Turns, then the turns between two rows, first turn first; the first pair answered
C (before => after):
[ 0.87 -1.56  0.64 -0.53 -0.01 -0.15  0.57 -0.34  0.65  0.62 -0.31  0.47
 -1.16 -0.24 -0.32  1.03 -0.52  0.75 -1.67  0.38  1.07 -0.52 -1.44 -0.47
 -0.15  1.29  1.17  1.28 -1.63 -1.08  0.64  0.75 -1.15  1.51  0.45 -0.62
  0.17  1.21] => [ 0.50 -1.66  0.70 -1.16 -0.53 -0.31  0.50 -0.71  1.59  1.33 -0.34  0.00
 -1.57  0.12 -1.75  1.10  0.13  0.10 -1.14  0.14  0.93 -0.32 -0.86 -0.81
  0.20  1.42 -0.04  1.13 -1.35 -1.59  0.69  0.41 -0.86  0.51 -0.63 -1.16
  0.21  1.64]
[-0.34 -0.51  1.14  0.68  3.22 -1.95  2.90 -0.44  0.14 -0.43  1.19  0.32
 -0.69  1.37 -1.76 -0.76 -1.30  1.20 -1.75  0.07 -1.35  0.42  0.76  0.74
 -0.44 -0.11  0.43  2.25 -0.36  0.23  0.14  0.84  0.02  1.71 -0.14 -0.79
 -0.19 -0.71] => [-1.12 -0.14  1.06 -0.03  2.37 -1.25  1.94 -0.75  1.67  0.54  0.69 -0.24
 -0.99  1.68 -3.69 -0.48  0.00  0.68 -0.65 -0.17 -1.79  0.74  2.03 -0.25
  0.51 -0.05 -1.62  0.75  0.40 -0.20 -0.58  0.23  0.28  0.22 -1.22 -1.46
 -0.28 -0.59]
[-0.11 -0.73  0.33  0.91  0.62 -0.43  0.16  0.06 -0.92 -0.44 -0.38  0.60
  0.29 -0.56  0.31  1.14 -0.72 -0.96 -0.98 -0.17 -1.38  0.23 -1.42  0.94
 -0.30  0.00  1.17  1.15 -0.87  0.85  1.03  0.17  0.58  1.67  0.35  0.75
 -0.02 -1.29] => [-0.75 -0.38  0.25 -0.46  0.18 -0.62  0.05 -0.40  0.20  0.73 -0.54  0.17
 -0.32 -0.23 -1.61  1.36  0.54 -2.10 -0.21 -0.26 -1.92  0.45 -0.32  0.53
  0.13  0.19 -0.74  0.75 -0.15  0.04  1.02 -0.26  1.52  0.32 -1.14  0.24
  0.47 -0.31]
Z (before => after):
[ 0.83  1.19 -0.19  0.44  0.06 -0.10 -0.65  0.73 -0.44  1.34 -0.23 -0.08
  0.04  0.92  0.24  0.10  0.59  1.03 -0.65  0.32 -0.50  1.55  0.33  0.35
 -0.97  2.01  0.21 -0.50  0.10 -0.84 -1.54  1.04 -1.90  1.56  0.22 -0.20
 -0.25 -1.11] => [ 0.66  1.44 -0.10  0.47  0.29  0.05 -0.68  0.72 -0.63  1.36 -0.22  0.16
  0.03  0.87  0.56  0.23  0.37  1.05 -0.45  0.34 -0.26  1.45  0.18  0.56
 -1.23  1.81  0.51 -0.13  0.03 -0.90 -1.07  1.21 -1.71  1.65  0.44 -0.18
 -0.14 -1.20]
[ 0.52 -0.49  0.31  0.47 -0.09 -0.87 -0.85  0.66 -0.65 -0.17  0.08 -0.62
 -0.66 -0.56  0.01  1.33 -0.77  0.71 -0.92  0.08  0.32  0.00 -0.21  0.38
 -0.33  0.92 -0.45 -0.75 -0.14 -0.13  0.96  0.82 -0.10  1.44  0.06  0.50
  0.16 -0.52] => [ 0.81 -0.45  0.46  0.29 -0.02 -1.08 -0.65  0.60 -0.85  0.01  0.09 -0.24
 -0.87 -0.46 -0.17  1.35 -0.59  0.57 -1.19  0.18  0.03  0.12 -0.42  0.44
 -0.40  0.99 -0.72 -0.58 -0.23 -0.14  1.14  0.86  0.31  1.34 -0.32  0.53
  0.52 -0.36]
[-1.62 -0.55  2.23 -1.53 -0.20 -1.22  0.03 -1.87  0.05  1.64  2.88 -2.30
 -1.68 -0.25  1.97  0.17 -1.66  0.87 -2.85 -0.62 -1.42 -2.11 -1.25  0.22
 -1.55  2.02  3.05  0.43  1.53 -0.08  3.78  2.11  0.27 -1.78  0.62  0.34
  1.38  2.09] => [-1.48 -0.82  1.65 -2.44 -0.03 -1.66  0.85 -1.69  0.14  1.95  2.61 -1.96
 -1.96  0.16  0.68  0.50 -1.17 -0.11 -2.97 -0.43 -2.61 -1.66 -1.10  0.64
 -1.56  1.67  2.35  0.76  1.49 -0.39  4.15  1.79  0.69 -1.76 -0.83  0.20
  1.39  2.23]
T (before => after):
[ 0.87 -0.18  0.06 -0.04 -1.26 -0.10 -0.49 -0.67 -0.56  0.52 -0.21  1.49
  0.06  0.07 -0.68  1.01 -0.84 -0.35  0.61 -0.33 -3.62  0.63  0.06  1.89
 -0.23 -0.09  1.39  0.38  0.39  1.65  1.00 -0.87  0.90  0.90 -1.74  0.53
  1.33 -1.22] => [-0.19  0.46  0.91  0.47 -1.85  0.11 -2.19 -0.78 -0.54  0.33  0.31  0.45
  0.51 -0.22  0.28  0.92 -0.89  0.43  1.56 -1.16 -2.36  0.27  0.30  1.01
 -0.33  0.64  1.18 -0.31  0.78  1.97  0.96 -0.61  0.81  0.19 -1.35  0.59
  1.49 -1.26]
[ 1.39 -0.20  0.54 -0.70 -1.34 -0.82  2.37  0.30 -0.23 -0.18 -0.24 -0.55
  1.28 -1.24  1.54 -2.16 -0.05 -0.58  2.25  0.04  2.46 -0.20 -3.27  1.59
 -0.73 -4.20  1.29  1.66  0.27  0.72 -3.05  0.21  0.99 -3.55  0.00 -2.55
 -0.29 -1.84] => [ 2.76 -1.72 -0.77 -1.39 -0.98 -0.97  3.06  1.03  0.42  0.88 -0.48  0.58
  0.96 -1.29 -1.60 -0.80 -0.04 -1.63  0.97  0.71 -0.49  1.22 -2.66  2.13
  0.19 -4.22 -0.33  0.80  0.33  0.25 -3.26 -1.71  0.40 -2.62 -1.42 -2.74
 -0.81 -2.12]
[ 0.29 -1.05  2.18  0.09  1.49 -2.37  0.68 -1.64 -0.49 -0.43  1.48 -1.67
 -0.19  1.92  1.32 -0.06 -1.69 -2.34 -0.47 -1.77 -1.63 -0.77  0.13  0.06
 -1.02  1.99  1.38  0.72  0.38  0.22  3.11  1.28  0.83  2.39 -0.66  0.80
  1.24  0.75] => [ 0.70 -1.76  1.84 -0.20  1.81 -2.36  0.49 -1.26 -0.33 -0.05  1.32 -1.40
  0.10  1.96  0.08  0.49 -1.56 -2.48 -1.03 -1.52 -2.36 -0.56  0.56  0.08
 -0.48  2.17  0.68  0.36  0.12 -0.02  3.12  0.70  0.66  2.65 -1.50  0.93
  1.10  0.59]
N (before => after):
[-2.03  0.52  1.51 -0.24 -1.86  0.62 -3.07 -1.11  1.25  0.41 -0.06 -1.74
  0.45  0.70 -0.04 -0.93  1.47  0.90  2.32  0.06  2.00 -0.05  0.26 -2.07
 -0.04  1.08 -0.85 -0.41  1.40 -0.78 -0.13  1.15  1.39 -1.92  0.22 -0.33
  0.93  0.65] => [-1.35  0.25  0.54 -0.70 -1.84  0.37 -2.89 -0.21  0.20  0.94 -0.19 -0.76
  0.48  0.65 -2.40 -0.07  2.51 -0.26  2.52  0.12 -0.62  1.17  0.98 -0.77
  0.08 -0.39 -2.04 -1.01  1.20  0.37 -0.34 -0.44  1.66 -1.50 -1.93  0.15
  1.05 -0.99]
[ 2.23  0.02 -0.35  1.87  1.55  0.15  1.74  0.69 -1.77 -2.81  0.89  1.92
  0.84 -0.54  3.33 -0.66 -0.19  0.24 -2.18  1.43  0.37 -0.65 -2.19  0.94
 -0.68 -2.56  2.78  2.03 -0.38  1.07  0.20 -0.17 -1.74  2.20  4.70  0.80
 -1.30 -1.29] => [ 2.52  0.19 -1.03  1.72  1.54 -0.09  1.76  1.18 -2.93 -2.79  0.88  2.14
  0.93 -0.21  2.46 -0.70  0.79 -0.37 -1.63  1.32 -0.91  0.11 -1.67  1.69
 -0.79 -3.77  2.19  1.86 -0.55  2.00 -0.24 -1.01 -1.22  2.11  3.06  0.93
 -1.05 -2.15]
[ 0.92 -0.85  0.61 -1.25  0.07 -1.11 -0.07 -2.07  3.14  1.66  0.00  0.56
 -2.41  1.39 -1.14  2.55 -1.27 -1.25 -2.46  0.29 -1.82 -0.17  0.41 -1.46
  0.60  4.28  0.17  1.06  0.36 -2.78  2.72 -0.17 -0.04  1.60 -0.09  1.18
  0.44  1.09] => [-1.44  2.11  1.65 -1.67 -0.36 -0.99 -0.30 -2.50  1.20  0.21  0.63  0.08
 -2.14  1.29  1.72 -0.80 -0.06 -1.42  0.73 -0.61  0.78 -1.92 -0.65 -1.12
 -1.45  2.23  1.76  3.17  0.58 -1.09  3.08  2.42  2.74 -0.23  0.14  0.59
  1.77  1.15]

Between the rows of a pair lie 2 to 3 turns.
[ 1.70  1.12  0.99  0.68  0.91 -2.31  1.35  0.87  1.65  0.28  1.06 -0.54
 -0.68 -2.60 -0.72  2.81 -2.35  1.19 -3.47  2.57  3.08  0.61 -3.09 -0.79
  1.13  4.90  2.65 -0.29  1.98 -3.39  2.94  1.62 -0.69  2.36  2.39  1.36
 -0.75  1.88] => [ 2.13  0.33  0.38  0.65  0.77 -2.15  1.55  1.55  1.86  0.76  1.00  0.01
 -0.62 -2.82 -2.18  3.67 -2.34  0.99 -3.91  2.56  1.61  1.59 -2.46 -0.09
  1.70  4.69  1.75 -1.03  1.63 -3.27  2.55  0.58 -1.10  2.78  1.61  1.56
 -0.93  1.35] -> N then N then N
[ 0.41 -0.49 -0.24  0.07  0.15 -0.34 -0.50 -0.58  0.83  1.12  0.41  0.18
 -0.29 -0.07 -1.31  0.94 -0.80 -0.29 -0.69  0.16 -1.23  0.12 -0.02 -0.06
  0.71  1.06 -0.29 -0.07 -0.35 -0.47  0.03 -0.44 -0.19 -0.05 -0.13  0.77
 -0.47  0.12] => [-0.26 -0.07 -0.35 -0.43  0.05  0.19  0.05 -0.99  1.39  1.26  0.18 -0.21
 -0.58  0.00 -1.18  0.07  0.17 -0.41 -0.13  0.20  0.19 -0.05 -0.07 -0.66
  0.69  0.86 -0.50  0.06  0.13 -0.91 -0.57  0.33  0.42 -1.22  0.07  0.09
 -0.36  1.06] -> N then T then C
[ 1.93  0.69  1.12  4.79 -0.08 -2.86 -5.08 -1.04 -1.78 -2.77  1.05 -1.75
  0.75  0.02  4.16  0.60 -2.74  0.79  1.67  0.44  0.50 -1.37 -0.02 -1.04
 -0.53  0.99  2.81  0.53  0.12  2.30  3.29  0.87 -1.55  1.28  0.68  3.16
  1.25 -4.23] => [ 2.17 -0.99 -0.52  1.90 -1.15 -2.54 -5.56 -1.21  2.03  0.88  0.20 -2.18
 -0.53  0.88 -2.82  3.39 -0.66 -1.76  1.52  0.76 -3.55  0.65  2.84 -1.97
  1.76  2.00 -2.50 -2.41  1.57 -0.03  2.53 -1.85 -0.91 -0.73 -4.11  2.13
  0.87 -3.45] -> C then N then C
[ 0.91 -1.46 -0.69  1.24 -0.06  1.20 -0.62  0.24  0.58 -0.02 -0.92  0.96
  0.01  0.22 -0.28  1.22 -1.37  2.52 -1.46  0.78  0.56  1.31  0.05 -1.12
  1.14 -0.21 -1.15 -2.99 -0.01 -0.33 -2.55 -2.41 -3.18  0.66  1.82 -0.38
 -1.86 -0.50] => [ 1.42 -1.41 -1.36  0.73  0.88  0.45  1.45  0.65  0.29 -0.68 -1.05  1.79
 -0.38 -0.11  0.17  0.53 -1.45  1.96 -2.28  1.59  0.38  1.43 -0.50 -0.52
  0.63 -1.07 -0.18 -1.82 -0.88 -0.47 -2.58 -1.64 -2.74  1.56  1.84 -0.46
 -2.05  0.04] -> T then T then T
[-0.44  0.62  0.28 -0.77  2.56 -0.30  1.49  0.10  0.14 -1.49  0.97  1.20
  1.15 -0.54 -0.53 -0.86  1.89 -0.01 -0.20 -1.18 -0.47  1.94  0.34  0.74
 -0.65 -0.99  0.39  0.96 -0.26 -0.63  0.91  2.19 -1.51  1.45 -1.68  0.36
 -0.14 -0.18] => [-0.74  0.53  0.70 -1.01  2.15  0.22  0.86 -0.71  2.04 -0.49  0.78  0.44
  0.80 -0.44 -1.25 -0.39  2.09 -0.08 -0.12 -1.41  0.19  1.89  0.76 -0.46
 -0.17 -0.03 -0.48  0.15  0.21 -2.01  0.88  2.48 -1.56  0.75 -1.74 -0.38
 -0.05  0.97] -> N then N then C
[-0.88  1.84 -0.89 -0.44 -1.43  1.04  1.17 -0.15  0.71 -0.48 -0.21 -0.23
  0.56  0.35 -0.58 -2.62  1.43 -0.37  1.32 -0.78  1.75 -0.25 -0.28 -0.26
 -1.07 -1.32 -0.92  0.46  0.22  0.22 -0.70  0.42 -0.12 -2.27 -0.07 -1.48
 -0.46 -0.21] => [ 0.17  1.38 -0.17  1.79 -1.17  1.19  0.24  0.44 -0.73 -1.46  0.28 -0.01
  0.96 -0.10  1.42 -1.77 -0.38  1.30  0.30 -0.80  1.91 -0.80 -0.94 -0.09
 -1.22 -0.37  1.13  0.33 -0.51  1.05 -0.37 -0.05 -1.31 -0.47  2.07 -0.25
 -0.57 -1.65] -> N then T then C
[-2.03 -0.20 -0.10 -0.28 -0.70  0.37 -1.71  0.21  2.16 -0.26 -0.91 -1.61
  1.20  0.00 -1.89  1.21 -0.67  2.22  0.54 -1.14  1.91  0.72  1.34 -2.54
  1.02  1.38 -0.27  0.21  0.52 -1.25  0.41 -1.25 -0.64 -2.49  0.78 -0.27
  1.35  0.55] => [-2.21 -0.14 -0.24 -1.48 -0.83 -0.44 -0.59 -0.35  2.61  0.26 -0.85 -1.92
  0.57  0.52 -2.37  0.94 -0.46  0.67  0.35 -0.97  1.35  0.72  1.15 -2.38
  0.58  1.17 -0.24  1.67  0.58 -1.69  1.65 -0.62  0.92 -2.68 -0.49 -0.14
  2.06  1.55] -> C then C then C
[ 0.42  0.14  1.07  2.28 -0.64  0.65 -3.48  1.15 -1.68 -0.63  0.33  0.08
  0.74 -0.38 -0.19  1.40 -0.38  0.89  1.54 -0.62 -1.73 -0.11  0.61  0.38
  0.04 -0.74  0.18 -2.40 -0.30  2.89  0.11 -2.26 -0.30  0.97  0.26  0.88
 -0.36 -3.54] => [ 0.52  0.27  0.97 -1.31  0.87 -1.63  1.92 -0.38  0.42 -0.32  0.21 -0.47
 -1.63  0.50  0.53 -0.69 -0.22 -2.75 -0.51  0.81 -0.87 -1.51 -0.69  0.35
 -1.34  0.35  2.02  2.88 -0.78 -0.62  3.13  2.23  2.56  0.81 -0.75 -0.41
  1.25  0.83] -> N then T then C
[-0.65 -0.41 -0.69  1.92  0.37  0.85 -0.46  1.05  1.65 -0.28 -0.36 -0.30
  1.42 -1.20 -1.61 -0.85  1.45  4.10  1.50 -2.05  2.64  0.43  0.42  0.69
  2.26 -1.08 -1.36 -2.80 -1.04  2.03 -3.68 -3.20 -1.85 -2.54  0.19 -0.64
 -3.22 -1.18] => [ 0.40 -1.41 -1.86  1.11  1.22  0.20  1.82  1.66  1.55 -0.03 -0.54  0.92
  1.12 -1.37 -2.94 -0.63  1.30  3.08 -0.02 -1.09  1.35  1.28  0.35  1.67
  2.34 -1.96 -1.28 -2.31 -1.74  1.74 -3.65 -3.55 -1.88 -1.53 -0.48 -0.58
 -3.75 -0.83] -> T then T then T
[ 0.90 -0.01  1.43  0.44  0.31  0.24  1.24 -1.75 -0.50  0.37  2.15 -1.52
 -0.45  0.60  2.79 -0.71 -2.01  0.02 -1.61 -0.13  0.80 -2.41 -2.34 -1.66
  1.29 -0.58  1.88  1.96  0.48 -1.76 -0.18  1.39 -0.79  0.56  2.01 -0.62
  3.07  1.98] => [ 0.96 -0.20  1.61  1.33  0.07  1.21  0.14 -1.59 -0.53  0.13  1.77 -1.60
  0.08  0.65  2.73 -0.13 -2.04  1.25 -1.22 -0.54  1.34 -2.13 -2.12 -2.23
  1.74 -0.50  1.34  0.49  0.84 -1.37 -1.26  0.49 -1.98  0.34  2.62 -0.47
  2.37  1.36] -> C then C then C
[-1.41  0.71  1.45  0.19 -0.37 -0.89 -1.44 -2.37  1.81 -0.20  1.63  0.88
 -0.44 -1.53  3.29 -2.31  1.25  0.67  0.32 -1.20  0.31  0.69 -0.61  0.17
  1.85 -0.38  0.33  0.61  1.91  0.73  0.20 -0.32  1.19  1.67 -0.61  0.30
  1.29  0.70] => [-0.19 -0.76  1.03  0.76 -0.14 -0.48 -1.85 -1.71  2.07  0.00  1.47  1.35
 -0.19 -1.81  2.03 -0.34  0.31  1.39 -1.00 -0.66 -0.84  1.56 -0.47  0.01
  2.62  0.35 -0.38 -1.00  1.58  0.27 -0.29 -1.87 -0.19  2.83  0.07  0.71
  0.33  0.21] -> N then C then N
